(in the rows, 128 means zero)
Each named move below is a turn or a mirror, shown by a few rows before and after it. Which moves, in which order, take the first row of each later pair to the second? The first pair is answered.
move Ranom:
[121 137 165 108 131 158 123 133 100 124 141 134 126 136 152 112 159 145
 148  86 138]  ->  [124 122 139 104 108 149 114 135 116  97 136 119 121 144 170 109 154 154
 147  93 126]
[126 137 123 123 149 123  88 133 103 147 136 135 147 144 160  97 152 105
  83 128 143]  ->  [128 132 107 119 135 121  83 137 112 130 132 126 147 152 170  97 146 110
  82 132 136]
[147 110 134 138 127 140 137  95 128 141 136 133 127 104 100 135  52  79
 134 154 129]  ->  [146 105 115 134 112 137 133  96 143 122 130 123 125 107 109 136  47  85
 134 156 120]
move pir:
[146 133 169 112 110 121 109 123 130 144 157  87 105 150 118 130 131 172
 166 122 111]  ->  [128 142 161 108 142 124 114  84  77 160 153 141 135 155 122 135 144 150
 151 111 124]
[140 117  98 132 114 119 130 108 152 108 123 104 144 125 143 113 107 122
 132 162 116]  ->  [135 118  96 129 129 121 134  89 121 116 122 130 159 125 147 115 110 115
 124 158 122]
[130 135 153 111 172 140 148 106  88 158 141 181 146 122 105 129 128 111
 134 114 141]  ->  [158 128 171 127 128 135 135 164 172 134 150 101  97 119  94 120 110 140
 157 131 123]
move litom:
[123 130 118 133 107  99 102  86 126 136  90  79 129 112 144  96 154 127
 117 171 103]  ->  [120 127 111 133 116  96 113  86 132 138  83  79 128 105 138  98 152 123
 119 174 106]
[153 152 159 147 108 141 119 141 123 103 130 144 105 148 119 114 127 178
 102 170 118]  ->  [143 143 132 137 109 131 116 124 107  89 123 159 119 157 137 118 129 175
  96 168 116]
[129 126 154 139 138 127 190 171 181 169 137  79 106  85  55 113  97 110
 153 140 151]  ->  [153 153 189 134  98 140 125 187 168 166 172  67  85 127  88 106 135 147
 147 128 140]
Now pairs of rows:
Between the rows of a pair lie two moves.
[149 137 163 115 150 138  91 130  79 168 142 167 148 117 117 134 145 138
 110 108 147]  ->  [133 127 136 113 159 130 109 115  71 161 125 182 162 113 118 137 136 125
 107 111 149]
litom, litom
[146 158 177 123  76 142 113 129 160 140 138 109  76 131 122  84 116 172
 137 134 128]  ->  [138 171 186 117  97 152  99 103 104 160 145 151  95 143 133  90 138 163
 122 126 139]
litom, Ranom
[127 159 114 136 126 125 142 136 143 125 129 114 124 120 108 126 135 115
 125 172 119]  ->  [119 155  97 128 127 121 143 122 132 118 123 125 135 127 117 130 133 112
 121 170 120]
pir, Ranom
[143 150 120 115 104 112  95 132 159 107 130  93 127 156 128 126 119 148
 137 136 129]  ->  [137 167 158 121 154 122 110 113 114 157 139 141 147 139 103 128 131 122
 131 122 154]
litom, Ranom
[133 116 165 143 108 131 123 131 125 106 126 104  85  92 104  99 121 135
 167 127 147]  ->  [116 100 109 130  98 123 115  98 103  73 108 123 109 111 141 101 121 133
 154 126 137]
pir, Ranom
[132 134  83 123 104 125 112  97  96  91 158 203 157 166 195 123 155 131
  88 113  80]  ->  [173 138 138 146  73 128 108 178 193  96 183 113  94 145 158 112 139 164
 118 123  72]
Ranom, pir
[118 122 129 122 151 124 152 108 119 129 107 122 156 133 128 145 155 116
 137 108 107]  ->  [129 119 143 131 150 127 156 131 148 130 111  99 137 122 115 144 148 122
 146 112 103]
litom, pir
[108 121 111 119 149 117 143 111 121 154 113 156 135  92 130 144 109  99
  90 142 149]  ->  [135 144 168 130 137 130 129 145 145 172 141 127 108  92 111 137 122 119
  98 137 153]
litom, litom
[155 164 142 122  87 131 109 121 134 113 132 121  97 159 124 150 152 167
 114 119 139]  ->  [129 157 107 115 119 124 134  83  96 117 111 168 135 150 125 159 148 139
 102 117 149]
pir, litom
[134 123  83 119  98 104  99  77 111  99 118 134 155 152 175 128 132 115
 101 132 138]  ->  [150 154 176 136 145 127 113  96  97 177 147 146 149 121 115 128 146  99
 109 117 170]
pir, Ranom
[133 119 123 132 133 133 149 133 158 132 122 115 134 129 111 123 104 131
 130 124 131]  ->  [133 126 141 133 146 136 152 129 141 151 126 127 140 128 106 126 112 126
 131 118 136]
pir, litom
[106 146 177 150 178 159 109 153 123 146 130 138 137 152 144 144 197 167
 175 134 113]  ->  [ 89 116 104 137 147 140 109 136 139  91 106 127 144 167 180 145 176 171
 169 149  90]
Ranom, litom
[154 114 117 136  84 105 173 145 207 100  87  76 107  80  93 120  89 116
 166 163  94]  ->  [170 164 218 143 117 134 149 156 162 171 132 108 101  78  63 115 129 114
 164 137 121]
litom, Ranom
[110 216 163 129 150 121  63  96 119 137  95 147 148 130 124 129 174 106
 100  93 128]  ->  [126 198 154 139 108 110  65 140 196 104  90  73 108 117 115 122 151 128
 120 110 106]
litom, pir
[121 132  69 116 110 137 112 104 113  76 114 138 125 147 183 119 115 139
 117 114 123]  ->  [122 117  85 137 150 131 179 129 159 105  96 116 117  88 116 121  81 106
 138 127 137]
litom, litom
[129 111 124 122 144 126 155 159 174 139 130 105 139 108  92 140 106 103
 156 139 136]  ->  [113  95  76 109 131 116 148 132 157 111 112 122 158 125 121 146 104 104
 145 141 127]
pir, Ranom
[134 133 167 141 155 136 124 139 114 148 141 137 143 134  96 125 155 128
 130 121 132]  ->  [133 120 119 128 107 128  97 137 129  97 133 117 139 159 141 123 150 149
 127 131 108]
litom, Ranom
[129 140 131 122 146 127 127  85  91 139 119 180 166 121 159 165 181 121
 120 108 176]  ->  [133 136 150 139 169 127 162 105 123 161 112 161 158  89 117 169 161 103
 132 114 184]
litom, litom
[117 113  89  95 151 114 123 109 100 142 116 161 148 105 117 163 130  99
 127 136 139]  ->  [131 104  78  99 111 106 110 143 158 104 113 103 116 108 125 157 113 126
 143 150 120]
Ranom, pir
[ 85 146 155  72 132 122 123 151  75 177 153 134 140 157 145 119 161 110
 131 124 121]  ->  [ 68 114  89  66 113 105 144 143 102 128 123 116 147 158 165 123 132 104
 132 143 104]
Ranom, litom
[134 128 129 116 114 132 134 118 114 136 134 130 127 136 142 131 125 139
 125 127 128]  ->  [127 121 120 116 124 128 147 114 121 138 126 128 130 126 133 134 117 131
 127 130 132]
litom, litom
[138 134 151 119 145 132 147 127 107 149 125 142 126 110 111 112 124 119
 130 130 136]  ->  [144 139 166 122 129 136 135 142 124 146 133 123 113 117 112 108 128 130
 137 131 130]
litom, pir
[103 116 135 135 113 121  94 127 122  88 125 117  93 142 141 107 101 161
 112 122 125]  ->  [ 94 109 118 131 124 117 105 109 106  84 115 136 109 138 149 110  97 148
 109 122 126]
litom, pir
[130 138 149 128 131 131 111  99  99 141 138 149 141 147 136 126 142 114
 123 114 133]  ->  [138 127 136 123 100 126  97 118 128 113 134 118 125 156 146 122 137 134
 127 124 119]
pir, litom
[123 114 105 128  92 126 133 146 155 101 121 102 115 132 146 135 108 143
 119 130 122]  ->  [129 149 174 138 131 147 129 139 113 164 148 138 117 127 120 135 136 132
 113 110 145]
Ranom, litom
[134 165 166 109 143 109 101 156  88 186 158 135 156  75  85 150 140 125
 173 132 148]  ->  [129 168 143  93 120 110  71 133  57 166 161 153 163 109 127 149 158 140
 159 125 138]
litom, litom
[116 138 126 152 128 139 159 151 154 128  94 113 118  64 104  78 118 107
 169 121 144]  ->  [100 138 107 143 146 137 162 119 114 129  89 153 145  72 115  82 127  91
 156 111 151]
Ranom, pir
[137 125 122 118 127 105 137 116 104 117 104 128 139 131 145 111 132 137
 115 131 129]  ->  [135 130 136 120 140 104 149 120 106 134 105 132 139 116 132 112 130 128
 119 129 139]
Ranom, litom
[157 143 186 134 147 138 110 137 127 137 151 147 126 118 102 116 146 137
 155 144 142]  ->  [133 127 121 114 141 128 106  93  90 101 128 182 159 139 142 121 147 132
 139 148 133]
Ranom, pir
[126 132 137 103 106 124  79 129 152  91 135 100 103 157 149 125 128 137
 130 110 116]  ->  [120 153 160 100 143 136  80 107 103 131 141 148 123 156 138 130 147 120
 121  97 134]
Ranom, litom
[110  90 110 130 142 116 176 146 190 139 118 107 128  90  87 135  98  95
 140 145 135]  ->  [100 122 138 119 174 135 153 105 102 180 135 176 157 112  97 139 137  86
 121 120 156]
litom, pir
[145 158 180 135 126 146  90 136 136 145 170 107 105 131 129 116 151 138
 138 121 140]  ->  [136 132 114 120  97 129  77 117 139  93 149 105 118 156 168 116 141 150
 129 130 120]
pir, Ranom
[104 119 114 125 178 128 179 108 121 170 111 182 166  78  79 140 113  97
 108 145 145]  ->  [118  95  87 130 129 114 178 146 199 119 100 111 133  77  82 132  88 124
 126 164 118]
Ranom, litom
[116 119  92 121 134 147 136 126 166  82 132 126 121  83  97  91 121 124
 128 132 113]  ->  [127 136 134 127 150 158 138 143 157 113 146 127 114  77  79  92 131 120
 134 125 122]
litom, Ranom
[159  83 163 122 122 126 108 181 149 151 110  87 123 105 124 101 149 139
 167 127  94]  ->  [160  99 168 114 112 133  80 170 124 152 123 104 127 129 147 100 169 152
 157 119  93]
Ranom, litom
[147 158 178 118 162 128 114 102  79 183 154 173 138 119 114 133 143 122
 112 100 132]  ->  [138 151 154 114 167 125 120  88  69 175 144 185 150 119 122 137 140 117
 110 103 134]
litom, litom
[134 144 147 109  99 129  73 118 111 119 154 106 123 173 166 150 134 143
 112 107 130]  ->  [115 140 137 105 144 126 103  89  73 138 142 147 151 158 151 156 133 110
 105 104 145]
litom, Ranom
[153 171 163 167 143 142 106 115  88 197 131 153 125 136 106 119 153 145
 127 111 149]  ->  [148 138  76 144  83 122  79 106 112 113 108 122 124 169 168 121 142 171
 120 129 111]
litom, Ranom
[147 127 129 127 115  96 143 158 171 121  88  88  73  99 121 128 107 128
 148 143 110]  ->  [125 138 139 125 170 105 165 116 109 167  84 153 114  84 105 137 120  95
 136 129 133]
pir, litom
[120 167 185 155 137 135  66 151 130 158 171 141 103 127 109 146 124 135
 156 117 154]  ->  [112 138 107 139  89 116  52 147 157  92 150 114 102 151 154 147 114 156
 147 133 127]
pir, Ranom
[132 118 122 127 111 125 117 122 120 115 130 118 134 142 140 134 122 126
 127 137 117]  ->  [128 125 136 133 137 128 137 117 109 136 127 134 144 126 119 136 121 110
 128 133 128]
litom, Ranom
[128 117 179 147 141 128 153 166 169 153 138  95 100  88  83 118 111 121
 142 132 133]  ->  [117 139 198 140 165 139 141 138 108 179 148 148 124  98  93 124 139 112
 129 115 148]
pir, litom
[105 144 122  87 144 133  87 103  67 140 117 148 157 154 147 111 112 116
  86 140 161]  ->  [104 134 134 105 176 133 139 117 104 162 106 136 153 108  94 115  78  89
 102 149 174]
litom, litom
[115 112  83 112 171 126 208  65 141 149  92 134 152  97  54 142 124 120
 108 123 156]  ->  [136 131 140 124 173 139 201  97 153 180 117 116 128  91  29 138 138 129
 121 122 165]
litom, pir
[120 121 102 140 122 110 121 112 130 120 104 146 145 130 141 109 125 125
 129 131 134]  ->  [123 121 117 148 138 108 138 120 137 135 104 143 144 114 116 110 118 118
 135 136 140]
litom, Ranom
[ 83 101 107 114 123 146 116 122 123 104 134  99 121 142 115 135 124 151
 137 153  99]  ->  [ 83 101 114 119 130 145 130 129 133 112 129  96 117 128 101 137 117 147
 143 155 102]
litom, litom
[137 147 112 124 144 128 147 126 110 126 132 149 142 110 129 106 149 135
 120 141 142]  ->  [145 144 126 131 135 125 147 151 143 123 131 120 124 103 120 103 140 143
 131 144 138]
litom, pir
[ 88 134 123 141 124 129 103 130 122 126 136 102  83 170 106 140 106 130
 146 125  89]  ->  [ 74 130 111 138 148 128 118 111  94 139 123 133 105 163 102 144 107 110
 140 122  98]
pir, litom
[127 116 121 134 131 125 147 154 170 125 105  91 113 110 110 131  97 118
 131 142 109]  ->  [112 137 125 121 163 136 133 107  89 150 113 159 152 130 131 139 128 105
 109 123 126]
litom, pir
[144 159 191 149 153 121 163 166 140 162 139 129 112 114  99 118 132 106
 131 132 142]  ->  [146 172 193 141 139 129 122 151 104 155 153 148 115 148 133 115 162 120
 118 120 136]
litom, pir
[112 132 134 120 138 134 108 118 126 139 145 183 198 109 168 126 154 119
 133 114 121]  ->  [127 119 112 123  97 124  95 145 175 102 142 134 171 115 178 120 142 140
 145 126 102]
Ranom, pir
[135 107 181 119 155 141 111 117 104 142 150 134 109 135 116 137 128 112
 117 109 126]  ->  [125  82 118 110 122 124 110 112 131  88 131 117 113 145 141 136 112 125
 117 122 102]
Ranom, litom
[146 108 138  98 136 129 135 169 120 120 133  74 108 124 124 130 146 124
 131 130 126]  ->  [141 109 116  89 125 127 120 149 101 107 127  92 120 145 152 135 156 125
 121 129 120]
litom, litom
[125 127 138 143 118 111 142 143 170 127 101  94  87 120 112 107 120 141
 120 116 135]  ->  [106 116  89 125 122 103 139 101 130 105  84 133 121 137 145 114 121 133
 103 112 132]
pir, Ranom
[120 133 138 141 159 125 164 100 110 156 129 171 137 133 102 128 132 115
 119  85 121]  ->  [142 131 161 151 133 126 161 139 164 149 138 120 101 126  86 121 124 134
 135  93 115]
litom, pir
[130 126  99 122 136 113 142  95  80 125 114 134 176 141 110 153 141 105
  99 135 166]  ->  [161 123 113 134  84 108 119 146 148  97 128  62 126 148 113 144 138 141
 116 146 146]
pir, litom
[122 135 124 149 138 123 150 121 123 146 147 143 154 119 111 127 135  97
 134 109 158]  ->  [132 121  92 144  97 112 130 134 160 100 140 105 137 133 134 126 127 118
 137 120 136]
litom, Ranom
[136 141 131 133 118 119 100 158 159 125 145 105 110 124 123 127 121 154
 133 121 114]  ->  [112 141 115 122 160 121 126 115 102 147 134 165 147 115 115 134 126 121
 119 111 131]
pir, litom
[131  83 113 132 132 113 142  93 126  79  53 127 134 143  82 110  95 115
 138 117  91]  ->  [146  95 159 147 133 122 146 123 150 107  70 107 113 127  53 108  94 120
 151 117  99]
Ranom, pir
[173 159 128 141 128 122 141 134 122 164 132 133 135 137  89 116 137 172
 125 130 113]  ->  [172 162 122 137 126 123 133 118 105 162 133 146 143 147 101 116 145 173
 120 130 114]
pir, litom
[164 141 165 140  97 154 103 175 177 118 165  71  86 126 137 104 134 143
 133 131 100]  ->  [139 161 180 134 168 169 120 115  77 176 165 165 137 120 125 111 159 101
 112 112 131]
Ranom, pir
[129 143 105  90 163 120 163 103  78 137 136 147 110  70 102 109 109  53
 137 116 156]  ->  [160 167 172 100 140 134 123 141  95 156 173 115  74  83  97 103 134  81
 150 110 158]
litom, litom
[151 148 176 130 145 141 118 144 125 157 142 121 105 124 108 122 144 131
 152 117 126]  ->  [142 152 161 122 147 143 104 121  89 153 142 148 122 142 129 124 158 127
 134 110 127]
pir, litom
[150 162 173 163 142 128 125 171 175 165 154 117 101 144 114 155 163 145
 127  98 127]  ->  [118 157 116 145 163 126 128 108 100 153 131 189 153 162 148 165 173 123
 105  91 132]
Ranom, pir
[113 165 142 128 167 142 131  91  88 153 126 173 163 126 138 133 147  99
 105 115 162]  ->  [113 125  63 120 109 119 127 107 152  73 103 116 147 138 175 127 119 125
 113 143 124]
litom, Ranom
[140 157 166 137 125 136 114 140 116 138 140 132 119 134 116 123 149 136
 113 126 138]  ->  [134 147 128 125 104 131 102 127 114 107 132 132 129 153 146 127 147 141
 108 127 127]
litom, Ranom
[161  75  95 139 123 144 136 100 200 117 136  81 100  60 114 120 159  77
 149 194 139]  ->  [137  68  58 128 139 142 140  50 146 110 121 127 134  75 143 126 167  63
 128 190 141]
pir, Ranom
